128 stands for zero in the data rows.
Some points, each followed by its number:
[140 153 166 212 146 131 136  72 173 161 151 144 138 115 187 126 171 135  20  63  78 132 110 141 144 149 138 109  76 225  70 209 107  48 181 198 102  73  79 202 113 115 208 201 172  83 130] 0
[163  91 105 116 126 121 130 170 145  91  31 108 115 124  66 121 112 130 142 155 112 172 203  96 125 151 126 158 140  88 120  90 157 220 116  48 177 151 103  67 104 142 114 123 126 173 133] 1
[128 183 117 138 119 162 142 113 113 126 152 125 132 135 124 143 137 127 111 151 144 140 117 141  90 189 157 119 114 146  73 115 167 154 122 144 143  85 125 117 116 130 149 160 119  93 148] 2
[123 153 136 185 129 148 147 109 182 128 128 150 140  99 207 171 172 122  89 139 113 101 130 164 149  81 132 139  94 167  87 176  81  89 146 159 110  92  89 111 120 115  90 160 159 134  96] 3
[119 202 144 207  71 119  53 127 137 161 129 134  93 100 140 128 111 108  59  69 136 173  99 140 121 129 155  98 139 210 113 194 157 118 145 188 109 131 118 214 137  63  97 193 183  39 199] 4
[136  65 132 144 160 146 142  96 157 119  61 108 140 164 190 172 166 164  59 111 111  75  93  80 147 122 102 135 108 164  77 145  92 140 184 142 169 121  86 154 139 131 130 165 134 118 124] 5
[182  62  79  99 153 141 145 129 184  58   0 140 141 146  82 124 141 178  85 235 111 169 209 136 152 159  79 133 108  58 127  51 154 217 106  12 137  95 133   0  82 255  81  38  64 231  34] 6
[ 75 201 215 225  78 141 111  65 132 192 225 121 146 140 203 147 124 128  41  74 120 111  42 159 113 105 168  73 104 226  71 232  97  15 163 235 102  95 127 255 145  28 150 180 187  39 166] 7
[155 141 218 154 120 106 117 103 203 172 155 134 101 103  82 107 148 183  91 136 145 174  59 136  52 169  85  64 178 155 126 139 118  85 159 165 104 111 137 144 146 167 175 213 129 162  95] 8
[146 158 204 203 147 103 124  87 147 183 143 137 124 102 187 182 150 168  72  78 138 131  65 166 130  99 101  93  98 186  85 155  92  28 177 181  90 122 105 216 112  84 144 159 228 120  78] 9
[153  13  61  57 226 148 113 159 167  45   0 115 169 134  61 137 159 181 186 227  81 116 255  83 225  52  59 175 104  49 152  43 104 237  54   5  84 135 108   0 103 255 159   0  77 218  59] 10
[103 165 119 153  86 148 132 147 104 114 127 127 124 139 113 109  49  91 156 135 123 168  92 111 116 179 190 152 129  83 114  90 167 132  88 133 133 128 136 176 146 120 115 125 101 115 145] 11
[119 153 148  72  55 135 180 169 128 136 187 131 104 106  84 107 150 108 187 176 151 136  84 142  75 146 121  90 187 132 152 105 124 132 104 117 150 140 138 132 133  94  94 162 106 142 166] 12
[132  55 157 105 133 111 101 141  78 137 181 126 129 143 111  61  87  46 207 169 166 109 106 102  90 145 137  99 188  87 156 135  97  89 115 100 148 180 169 147 168 116  84 184 116 157 103] 13
[163  70  92 142 204 167 132 125 126  77  22 113 145 146 107 124 161 183 102 152  90 143 191 140 154 158 127 117 111 139 129  94  81 235 107  76  98  79  88  99 113 200 153  82 137 135  48] 14
[125  72 117 132 184 161 123  91 147 105 120 134 152 139 205 121  96 141 189 156 154 101 172 153 131 156 119 159 139 120 137  92 136 156 100  72  90 128 127  99 130 165 151  97 119 141  98] 15
[167  61  86  64 134 152 151 165 141  83 113 121 135 109  72 112 117 139 195 212 125 127 166 137 181 159  81 127 145  79 174  69 128 197 122  89 164 160 115  73 135 173 144  55 136 192 101] 16
[ 90 146 185 150 134 111  99 136 114 126  96 111 149 111 198 160 119 165  63  73 157  87  67 162 114 101 159 122  16 240  97 184  91  94 151 210  66 122  84 209 116  99 149 190 229  62 111] 17
[120 162 111 144  99 163 141 163 107 128 104 113 106 105 156 129  95 147 159 121 127 184 131 112 112 141 162 145 179 109 131 104 110 143  78 109 123 113 129 104 137 111 112 130  99 112 185] 18
[127 103 114 165 174 153 110 165 163  88 109 104 189 118  87 161 143 169  65  92 169 138 173 171 164 132  86  73 109 149  95 122 165 150 189  89 134 115  87 120  65 201 101 128 144 122  81] 19
[125 182 188 109 110 110 112 161 106  85 122 142 106 140  79 134 116 103 120 123 123 163 126 134 132 118 147 124 115 132 145 148 146 169 138  88 138 113 116  90 127 112 121 141 140 124 192] 20
[107 202 163 185  80 100  98 113  80 184 196 133 126 132 133 139 134  52 116  84 115 150  46  87 109 130 194 106 135 164 132 163 134  73 149 192 114 148 146 208 165  14 129 184 143  47 187] 21
[147  77  78 100 134 176  94 143  69  91 145 112 160 165  81 103 110 188 108 188 148 135 101 114 147 166 123 130  84 101  97 134 210 150 129 141 129 100 107 123 150 130 169 157 107 103 167] 22
[ 78 108  25  64 154  94 152 150  74 177 121  64 146 100  11  88  74  80 213 135  97 142 116  91 108 175 127 173 141  60  96  38 146 208  96 181 120 168 133 104 115 159 115 106  91  98 121] 23
[131 140 152 124 197  86 129 174 184 132 131 128  92 159 163 118  80 139  96  92 166  80 102 113 121  89  76 139 137 106  84 142 143  62 126 104 123 169 125 124 157 201  54 157 188 136 176] 24
Which two points above are nearest to each new point, looking only along the 2 directions in which the numbered points spread most? Their numbers follow each, nearest first.
[112 118 164 133 118  93 143 122 105 167 176  92 106 155  97 117  85  44 153  74 171 158 138 157 115 103 115 123 142 129 219 128 112 121 141 176 140 195 159 122 133  79 126 116 156 135 144] 11 12
[126 137 132 146 151 147  91 147 138 119 108  72 123 133 160 150  88 220  84 121 135 140 114 154 109 115 124  88  83 183  64 119 161 133 133 111  93  93 121 146  74 181 164  90 174  84  92] 5 3
[111 124 147 116 126 104 127 127 168 137 100 134 128 112 144 142 160 177 139 136  87 171 149 131 105 148  86 121 131 125 123 121 129 146 116 102 161 108 165 108 157 143  77 144  99 149 134] 22 15
[135 104 116 116 140 101 140 125 153 144 142 114 132 124  87 109 110 141 149 129 127 103 136 112 136 129  97 114 176  44 136 108 153 158 100  99 120 141 141 118 118 145 123  65  66 176 127] 22 1
[168 213 163 110  65 150 170 130  72 110 181 168 136 104 131 127 159 169 106 149 150 107  74 139 106 128 148  91 154 134  82 168 140  86 151 142 128  95 148 145 155  80 124 208  84  90 154] 8 2
[ 97 125 113  60 139 121 148 166 118 119 131  89  98 144  76 149  94 108 146 160 150  67 102 134 158 114 172 171 132  88 149 102  86 131 114 129 147 146 176 137 122 112  82 125 101 107 126] 18 22
[184 126  93  28 136 110 176 218  47 153  58 113 101  67  26 149 187  65 158 129 127 126  79  91 123 116  75 141 136  70 182 127 128 143 141 165 134 209 147  63 186  82  77 134 101 187 197] 23 13
[186 156 138 139 187 154 114 164 127  98  87 106 112 117 129 134 178 197  82 145 142  87  88 176 131 122  95 120 101 159  47  82 174 107 147 198 140  75 112 149 100 209 132 151 186 105  85] 5 3
[ 96 128 133 154 147 121 103 111 126 109 145  96 134 149 115 124  95 136 110 101 143  84 133  85 154  91 114 125 151 124  96 133  95  96 125 108 105 108 146 143 138 129 166  95 159 125 100] 24 2
[106 142 115 121 141  99 140  96 110 155 164 124 137 125 110 119  89  94 112 117 138 136 113 105 139 146 136 159 144 103 125 135 151 121 149 139 134 111 110  98 142 128 133 104 109  73 120] 20 2
[131 190 161 168 140 178  94 164 108 153 152 136 117 154 172 133 160 147  52 104 153 191  50 127  61 124 167 108 104 184  78 186 147  72 110 179 104  99  91 181 165  46 165 200 143  61 176] 4 8
[144  78 118 124 139 170 161 172 163  89  72 149 143 123 122 144 130 155 158 177 134  77 183 138 129 123  82 127 122  90 159  82 109 140  90 126 112  89 149  62  93 177 127  50 117 169 101] 15 1
[112  45 100  92 141 118 123 153 128  94 125 112 116 140 106  91  97 117 169 188 162 132 147 132 141 122  98 127 132  38 144  96 137 165 113  90 145 142 112 116 128 175 127 114 112 167 118] 1 16
[174 126 142 129 131  76 125 162  98 104 101 129 137 130 121 151 109 156 160 147 113 139 114  72 169 149 149 174 148 138 144 137 137 161 124 133 142 138 132 152 127 129 102 160  96  92 152] 20 22
[126  29  87  84 168  98  99 132 201  22  56 104 163 140 110  99 149 163 159 220 128 153 201 113 177  81  87 126 133  70 195  82 126 221  82  40 129 103 116  91  95 234 172  60 141 154  37] 6 14
[ 58  42 193 132  97 150 165  60 140 140 197 119  92  97 198 109 174  50 189  73 145  56 139 153 123  93 132 199 117 134 213 211   0  55 129 173 139 177 109 177 112  63 133 139  85 172  62] 8 2
[ 37 161 169 206  66 148  82 144 137 171 168 128  99 119 170 105 102 116  63  71 135 141 102 130  89 125 118 111 143 220  91 176 171  34 159 158 137  80 137 232 120  34  97 157 145  90 147] 4 21
[111 251 219 255 110 117  79  35 168 169 130 179 151 138 247 139 177 175   0  30 125 102  62 171 107 105 160  54  48 255  43 246 114   0 199 242  74  70 109 255 130  40 184 228 255   3 175] 7 0
[184 130  94 101 145 159 157 172 126 104  33 130 143 112  90 148 194 142 128 154 134 121 182 140 151 119 112 139 124  94 120 122 110 138  82  79 135 119 143  42 126 179 102 104  97 157 118] 15 1
[142 101  92 112 213  91 108  56 224  47  89 143 128 118 150  85 158 143  66 169 164  83 221 122 156 177 141 136  70 129 189 138  78 187 144  90  97 110  93  48 130 183  64 136  33 195 101] 14 15
